Named turns come first, each shown by rows before and after it. Which turns, in which order, take the first row of each pair that follows to the second? Write the first one first, as in the answered first pair.
L:
.10	.17	-.28	-.28	.32	.27	.01	.08	-.08	.04	-.20	-.06	-.21 |-> .12	-.03	-.16	.11	-.03	.11	-.24	.03	-.03	-.12	-.60	-.16	-.07
-.05	.15	.08	-.15	.19	-.15	-.03	-.07	.23	.00	.28	.20	.02 |-> -.01	.18	.22	.03	-.01	-.20	-.14	-.12	.35	-.05	.03	.01	-.09
.07	-.12	-.27	-.15	.37	.30	.11	.02	-.31	-.01	.31	-.10	.01 |-> .13	.13	-.05	.12	.11	.21	-.04	-.12	-.02	-.10	-.16	-.53	-.34
X:
-.07	.22	-.20	-.04	.09	.12	.10	.11	-.17	.16	-.11	.06	-.11 |-> -.09	.14	-.07	.21	-.13	-.07	.06	.08	-.11	.10	-.30	.01	-.09
-.10	-.07	.22	.15	.12	.01	-.16	-.02	.12	.20	.06	-.20	.05 |-> -.15	-.08	.04	.02	.20	.18	-.13	.07	.02	.25	.15	-.08	.10
.04	.01	.13	.14	.12	-.52	-.02	-.30	-.02	-.36	.17	.14	.14 |-> .04	.06	-.10	-.17	.37	-.26	.03	-.28	-.11	-.28	.39	.23	.15
.08	-.05	-.29	.05	-.14	-.04	.27	.34	-.12	-.32	-.19	.06	-.34 |-> .15	.12	-.06	.05	-.07	-.19	.30	.11	.12	-.30	-.19	-.16	-.47
S:
.26	.16	-.27	-.09	.20	.08	.12	-.12	-.03	-.39	-.07	-.14	-.26 |-> -.02	-.24	.01	.35	-.32	-.18	.01	.10	-.11	-.25	-.27	.09	.15
-.09	-.03	.08	.09	.02	-.12	-.08	.00	-.06	.09	-.04	.09	.17 |-> -.03	.11	-.04	-.07	.24	-.05	-.01	-.01	-.02	.09	.06	.05	.04
-.20	.16	-.14	-.12	-.02	.16	.26	.31	-.08	.25	-.05	.15	-.33 |-> .06	.19	-.19	.06	-.04	.19	-.11	-.04	.08	-.12	-.39	-.19	-.39
-.06	.15	.25	.12	-.16	-.27	.28	.09	.05	.10	.07	-.11	-.14 |-> .06	.25	.18	.04	-.01	-.19	.23	-.01	.08	.01	.05	-.20	-.26
R:
-.18	-.32	.17	.16	-.25	.19	-.28	.15	-.07	.25	-.05	.10	.48 |-> .09	-.34	-.32	-.02	.13	.22	-.14	.07	-.26	-.13	.21	.29	.43
.06	.02	-.01	.26	-.21	-.29	-.01	.17	-.11	.05	-.23	.13	.00 |-> .20	.01	-.18	.18	-.05	-.32	.08	.14	-.21	-.11	-.10	.18	-.01
.04	-.13	-.21	-.29	.20	.37	-.26	-.08	-.25	-.10	.21	-.13	.12 |-> .01	-.09	.24	-.22	.20	.11	-.29	-.33	.03	.03	.28	-.27	.18
Pairs:
(2 to 4 turns a pair)
.10	.00	-.66	-.25	.18	.26	.00	.12	-.28	-.04	.01	.20	.02 |-> .02	-.10	-.07	-.32	.39	.00	-.06	-.24	-.03	.17	.40	.20	.38 | R S X
.12	-.40	-.32	.35	-.06	-.34	.12	.04	-.21	-.36	.12	.31	.23 |-> .07	.18	-.43	.09	.02	-.16	.47	.31	-.15	-.16	.00	.08	-.49 | L X L
.03	-.06	-.31	-.33	.32	.25	-.30	-.06	-.01	-.26	.14	.17	.16 |-> .02	-.26	-.08	.12	-.01	-.21	-.31	-.12	.04	-.48	-.12	.15	.27 | X R
-.23	.05	.16	.13	-.24	-.17	.22	.23	.03	.14	-.06	.07	-.15 |-> .05	.14	-.07	.08	-.01	-.23	.29	.03	.03	-.20	.04	.00	-.31 | R L R
-.02	-.38	-.13	.01	.16	-.02	-.09	.26	-.26	-.06	.25	.45	.21 |-> -.10	-.05	-.28	.06	-.07	.17	.01	.56	-.25	-.02	-.14	.23	-.27 | L X
-.02	-.16	.54	-.03	.15	-.34	.30	-.15	.11	-.03	.12	.23	.21 |-> .06	.32	-.06	-.43	.30	.39	.29	.12	-.03	.04	-.06	.03	-.29 | R S
.01	-.11	-.05	.08	-.29	.18	-.23	.05	-.05	.14	-.38	-.15	.20 |-> .23	-.09	-.40	.04	-.06	.08	-.03	-.05	-.16	-.26	-.28	-.09	.03 | R L X
-.03	.16	-.19	-.26	.13	.26	.02	.21	-.16	.20	.04	.16	.06 |-> -.16	-.05	.02	.01	-.16	.08	-.06	.27	-.16	.24	-.10	.25	.29 | S X S
-.18	.02	.05	.06	-.17	.03	.30	.35	-.10	.17	-.07	.13	-.11 |-> -.02	.11	-.14	.01	-.07	.07	.36	.31	-.16	.01	-.09	.09	-.25 | X R
.01	-.28	.19	.10	-.07	.04	-.02	.13	.02	.08	.10	.10	.43 |-> -.04	.13	.15	-.19	.08	.23	.16	.22	.09	.32	.13	-.04	.07 | L R
.22	-.20	-.31	.17	-.14	-.24	.20	.01	-.03	-.66	-.15	.23	.11 |-> .31	-.10	-.10	.06	.10	-.35	.14	-.29	.15	-.66	.02	.09	.10 | X L
.04	.02	-.12	-.05	.00	.14	-.12	.02	-.03	-.05	-.10	-.08	-.11 |-> .02	-.01	.04	-.12	.12	.13	-.14	-.08	.06	.07	.05	-.07	.02 | L R R X
.03	-.15	.01	.08	-.06	.20	-.25	.11	-.06	.17	-.26	-.23	.28 |-> .14	.01	-.24	-.20	.36	.05	.23	.15	-.18	.04	.13	-.08	.02 | S R X S
-.09	-.27	.35	-.13	.13	-.04	-.26	-.02	.16	.45	.27	.01	.29 |-> -.10	-.03	-.05	-.08	-.17	.37	-.37	.28	.04	.41	-.27	-.22	-.15 | L R L
-.19	-.09	.16	.13	-.13	-.09	-.02	.12	-.07	.09	-.13	.05	.10 |-> -.12	.00	-.18	-.05	.02	.07	.07	.19	-.21	-.01	-.08	.10	-.07 | L X S X
.10	-.12	-.16	.30	-.24	-.43	.35	.30	-.21	-.27	.07	.36	-.17 |-> .06	-.09	-.24	-.06	.09	-.17	.40	.31	-.27	-.06	.41	.48	-.05 | R X X
.00	-.01	.04	.23	-.23	-.32	.18	.09	.15	-.27	-.29	.03	-.14 |-> -.11	.23	.29	-.01	-.18	-.03	.05	.09	.32	.14	-.28	-.17	-.20 | X R S
.33	-.15	-.12	.04	.00	.01	-.13	-.19	.37	-.31	-.35	-.35	-.08 |-> .14	-.45	.18	.07	-.01	-.12	-.17	-.18	.35	-.05	-.06	-.08	.43 | L R
.22	-.30	-.27	-.19	.28	-.19	.10	-.12	-.24	-.35	.17	.05	.23 |-> .06	-.34	-.11	-.09	.19	-.41	.30	.04	-.26	-.23	.21	.18	.23 | X S
.06	.31	-.04	.05	.00	.07	-.10	-.28	.17	-.09	-.24	-.29	.00 |-> -.03	.04	-.25	.22	-.23	.15	-.13	-.02	-.07	-.13	-.35	-.04	.18 | X X
-.03	-.02	.16	-.15	-.03	-.11	.04	-.16	.33	.15	.25	-.15	.22 |-> -.03	-.12	-.13	-.17	-.10	.26	-.18	-.05	.14	.11	.08	-.12	.35 | X S R X
.05	-.12	.24	-.07	.24	-.18	.17	-.13	-.07	.05	.31	.17	.15 |-> .01	-.20	.30	.09	.09	-.31	.16	-.11	-.03	-.04	.19	.18	.19 | X X
-.04	-.24	-.01	.29	-.40	-.34	.15	.14	-.16	-.04	-.20	.16	.23 |-> .02	.16	-.11	.02	-.15	-.39	.52	.12	-.08	-.08	-.09	.01	-.31 | S X L X
.47	-.04	-.06	.04	.23	-.24	.00	-.46	.11	-.47	.12	-.12	.04 |-> -.05	-.17	-.44	.03	-.30	.23	.08	.49	-.36	.03	-.13	.27	.08 | R R S
-.11	-.13	-.28	-.21	.01	.54	-.07	-.20	.00	.21	.15	-.03	.22 |-> -.13	-.14	-.28	.01	-.31	.54	-.17	-.12	.02	.16	-.20	-.20	.06 | L X
-.01	-.22	-.07	.20	-.05	-.05	-.17	.02	-.13	-.03	-.10	.07	.14 |-> .13	.01	-.11	-.11	.30	.00	-.08	-.20	.01	-.04	.11	-.09	-.08 | S R X S
-.19	-.15	.16	.48	-.29	-.19	-.02	.41	.26	-.15	-.42	-.17	.06 |-> -.24	.08	-.29	.04	.02	.12	.31	.77	.02	-.03	-.16	.02	-.22 | L L R X
.07	.00	.07	-.05	.00	.22	-.27	-.12	.18	-.08	-.05	-.27	-.07 |-> .06	-.06	.14	-.15	.16	.15	-.18	-.21	.19	-.02	.20	-.18	.06 | R L L R
.30	.21	.20	-.14	.43	-.42	.29	-.39	.20	-.15	.21	-.06	-.18 |-> -.10	.04	-.02	-.30	.29	-.19	.51	.21	-.18	.23	.37	.42	-.03 | L S L X
-.37	-.20	.11	.02	.04	.20	-.17	.14	-.06	.31	-.05	.32	.33 |-> -.18	.21	.37	-.13	.38	.00	.03	-.21	.30	.23	.11	-.06	-.08 | R R L
-.30	-.15	.16	.01	-.20	.05	.08	.26	-.07	.47	.11	.21	.21 |-> .01	-.02	-.52	-.12	-.03	.38	.00	.25	-.26	.02	-.09	.10	-.06 | S X S
-.06	.05	.36	-.17	.30	-.08	.09	-.35	.25	.32	.38	-.01	.03 |-> -.10	-.25	.38	.38	-.30	-.16	-.22	-.22	.15	.12	-.20	-.07	.16 | X R L L
-.18	-.11	.06	-.27	.26	.30	.08	-.08	.34	.10	.38	-.03	.12 |-> -.23	.03	-.05	-.27	.13	.39	.22	.19	.24	.14	.23	-.05	-.15 | X L
-.01	-.16	.17	-.09	.02	.05	-.31	.24	-.01	.16	-.08	-.02	.34 |-> .19	-.05	-.17	-.05	.04	.16	-.32	.18	-.05	-.15	-.29	-.17	.11 | S L R L
.53	-.08	-.08	.17	-.16	-.29	-.27	-.44	.22	-.38	-.18	-.21	.08 |-> .26	-.10	-.63	-.22	-.13	.43	-.35	.10	-.19	-.01	-.12	.10	.19 | R X X
.15	-.09	.14	.02	-.14	.19	-.52	-.30	.21	-.07	-.28	-.20	.21 |-> .11	-.22	-.40	-.10	-.05	.38	-.30	.04	-.23	-.15	-.11	.19	.22 | L L S R
-.11	.28	-.14	-.26	.23	-.19	.63	.31	-.13	.12	.31	.10	-.45 |-> -.17	.18	-.11	.14	-.25	-.30	.60	.50	-.20	.03	-.11	.07	-.46 | X L
.06	-.04	-.25	-.15	.44	.16	-.35	.03	-.11	.13	-.16	.04	.37 |-> .10	.09	-.18	-.17	.43	.18	-.42	-.04	.01	.16	-.29	-.17	.23 | L S L S
.03	.09	.33	.19	-.19	.10	-.45	.04	.17	-.01	-.34	-.27	-.04 |-> .28	.11	.32	.03	.23	-.14	-.27	-.31	.27	-.29	.05	-.22	-.07 | S R R S
-.30	-.11	-.01	.00	-.06	-.47	.54	.30	.01	.09	.19	-.01	-.24 |-> -.07	-.03	-.23	.18	-.28	-.05	-.10	.07	.14	-.21	-.43	-.52	-.35 | L X S R
-.08	.11	.04	.14	-.36	.07	.02	.20	.08	.02	-.45	-.14	-.20 |-> .15	.11	-.14	.05	-.14	.21	-.19	-.07	.16	-.20	-.40	-.27	-.18 | L L S
.23	.10	.04	-.04	.04	.02	.19	.05	-.27	.17	.33	.14	.29 |-> .32	.27	-.02	-.05	.11	-.02	.25	-.06	-.17	.04	.30	-.01	.06 | X S
-.01	.32	.00	-.10	.24	-.11	.30	.13	-.01	.13	.23	.02	-.27 |-> -.13	.21	.15	.09	-.02	-.28	.30	.24	-.01	.19	.06	.05	-.22 | L S
-.27	-.12	-.18	.07	-.27	-.09	.26	.37	-.21	.07	.04	.15	-.06 |-> -.15	.20	-.07	-.30	.15	-.01	.34	.10	.05	.15	.33	-.07	-.26 | X X
-.14	-.11	.16	-.03	-.01	-.12	.19	-.02	.00	.15	.28	.21	.12 |-> -.14	-.03	-.05	.15	-.30	-.05	.19	.21	-.07	.03	-.08	.09	-.10 | R L R X
-.21	.22	.32	-.06	.31	.03	-.14	-.25	.31	.04	-.03	-.26	.19 |-> -.43	-.12	.19	.12	.00	.07	-.14	.12	-.01	.14	-.09	.12	.47 | S X X
-.16	.20	.13	-.02	-.13	-.14	.22	.37	.20	.04	-.09	-.01	-.33 |-> -.03	.30	.23	-.19	.12	-.01	.07	.11	.36	.06	.02	-.20	-.30 | X L X
.17	-.11	-.17	.42	-.19	.11	-.07	-.13	.07	-.36	.01	.25	.20 |-> -.07	.00	-.04	.47	-.39	-.01	.13	.16	.07	-.10	-.03	.30	.01 | S X R
.11	-.12	-.16	-.05	.00	.31	-.31	-.08	-.07	-.03	-.09	-.02	.17 |-> .18	.01	-.01	-.10	.10	.21	-.26	-.27	.11	.01	-.10	-.16	.11 | X X
-.15	-.10	-.32	.08	.14	.08	-.10	-.26	-.08	-.20	-.05	-.13	.01 |-> -.18	.01	-.19	-.01	.26	.14	-.08	-.33	.01	-.07	.04	-.18	.00 | X R X
.22	.03	.14	.06	.18	-.37	.00	-.34	.54	-.24	.17	.00	-.05 |-> .14	-.32	-.43	.19	-.08	.00	-.18	.10	.04	-.36	-.04	.33	.20 | X S L X
-.20	.18	.23	-.17	.04	.06	.19	.17	.09	.18	.07	.41	.12 |-> -.18	.36	.18	-.24	-.02	.23	.12	.22	.11	.23	-.07	.27	-.04 | L X
.14	-.06	-.10	-.23	.28	.21	-.32	-.26	.02	.01	.23	-.01	.20 |-> .07	-.12	-.29	-.12	.05	.39	-.39	-.03	-.14	-.01	-.05	.00	.16 | L X
-.37	-.15	.02	.17	-.43	.03	.03	.45	-.22	.30	-.24	.21	.15 |-> .09	-.20	.01	.39	-.14	-.60	.25	-.08	-.07	-.39	-.06	.17	.01 | R X
.00	-.25	.26	.19	-.05	.02	-.20	.06	-.05	.16	.06	.26	.31 |-> -.04	.13	.22	-.14	.14	.24	-.03	.18	-.01	.39	.17	.13	-.05 | L R
-.16	-.16	.17	-.05	-.05	-.02	-.08	.05	.01	.28	.16	.21	.26 |-> .02	.02	.25	.08	-.07	-.12	-.21	-.25	.26	.04	-.10	-.15	.03 | X S L
.03	.39	.47	.07	-.14	-.11	-.02	-.02	.36	.09	-.28	-.36	-.27 |-> .16	.31	.01	-.44	.35	.50	-.23	-.05	.14	.16	.13	-.19	-.01 | X R L X
-.09	-.05	.20	.42	-.42	-.20	-.15	.06	.08	-.18	-.21	-.09	-.02 |-> -.28	.01	.25	-.09	.01	-.11	.20	.20	.00	.25	.44	.25	.10 | X L S
.12	.14	.18	.22	-.05	-.32	.13	-.21	.25	-.20	-.17	-.19	-.16 |-> .08	.18	.02	-.15	.32	-.19	.39	-.12	.10	-.07	.31	.06	-.13 | L L
-.28	.09	.22	-.19	-.21	-.39	.46	.29	.28	.31	.19	.27	-.06 |-> .32	.12	-.05	-.36	.32	-.12	-.10	-.49	.46	-.23	.21	-.09	.10 | S L X
-.21	-.36	.19	.10	-.11	-.19	.08	.14	-.15	-.03	-.11	.47	.19 |-> -.27	-.10	.31	.14	-.21	-.27	.20	.22	-.03	.05	-.26	.28	-.11 | S L S
-.20	-.08	.19	-.19	-.03	.45	-.53	-.01	.15	.38	-.21	-.12	.28 |-> -.25	-.14	.39	-.02	-.16	.21	-.47	-.07	.22	.38	-.25	-.12	.31 | S L L X
.34	.21	-.24	.17	.08	.25	-.12	.05	.20	-.30	-.18	-.43	-.06 |-> .21	-.25	-.18	.39	-.12	.16	-.25	.18	-.01	-.23	-.15	-.09	.41 | L L S
.00	.25	-.13	-.09	-.05	.30	-.24	-.03	.03	.18	-.13	-.26	-.21 |-> .22	.11	-.31	-.15	.29	.05	-.06	-.24	-.04	-.20	.19	-.07	-.13 | X R
-.18	-.29	.03	-.20	-.06	.26	-.01	.27	-.19	.37	.18	.29	.28 |-> .29	-.07	-.08	-.01	-.05	.33	-.40	-.22	.10	-.13	-.33	-.31	-.03 | S L
.14	.22	-.12	-.25	.17	.10	.18	.13	-.21	.04	.26	.00	-.13 |-> .07	.15	-.12	-.08	-.06	.00	.28	.32	-.28	.00	.10	.08	-.15 | X L
-.06	.07	.35	.06	.04	-.18	.16	-.06	.09	.33	.17	-.07	.06 |-> -.11	.10	-.03	.07	-.17	.19	.08	.31	-.13	.34	-.11	-.07	-.10 | R L
.08	.12	-.29	-.10	.13	.26	-.18	-.05	-.15	-.06	-.10	-.08	-.18 |-> .04	.10	.22	.09	-.01	-.09	-.24	-.26	.13	.05	-.16	-.25	-.11 | S X
.11	-.21	.22	-.08	-.05	.13	-.50	-.27	-.20	-.48	.01	-.11	-.10 |-> .03	-.18	.16	-.14	-.15	.39	-.58	-.09	-.27	-.30	-.07	-.10	-.13 | X R R
-.16	-.06	.04	.14	-.08	-.38	.42	.30	-.15	-.01	.10	.31	-.05 |-> -.01	.09	-.18	.23	-.12	-.25	.36	.26	-.14	-.22	-.16	.15	-.31 | L X L R
-.05	.12	.47	.35	-.28	-.47	.20	-.21	.29	-.02	-.35	-.31	-.08 |-> -.32	.08	-.02	.23	-.48	-.09	.40	.49	-.14	.21	-.39	.06	-.16 | S R L
.15	-.25	.26	.07	.12	-.25	.05	.00	.10	-.11	-.24	-.20	.03 |-> .13	-.39	-.04	.03	.14	-.18	.17	.23	-.14	-.14	-.18	.06	.06 | R R S
.19	.05	.22	.21	.09	-.24	.06	-.23	.42	-.30	-.26	-.13	-.20 |-> -.04	.13	.47	-.12	.25	.06	-.02	-.18	.48	.22	.00	-.11	-.04 | X R
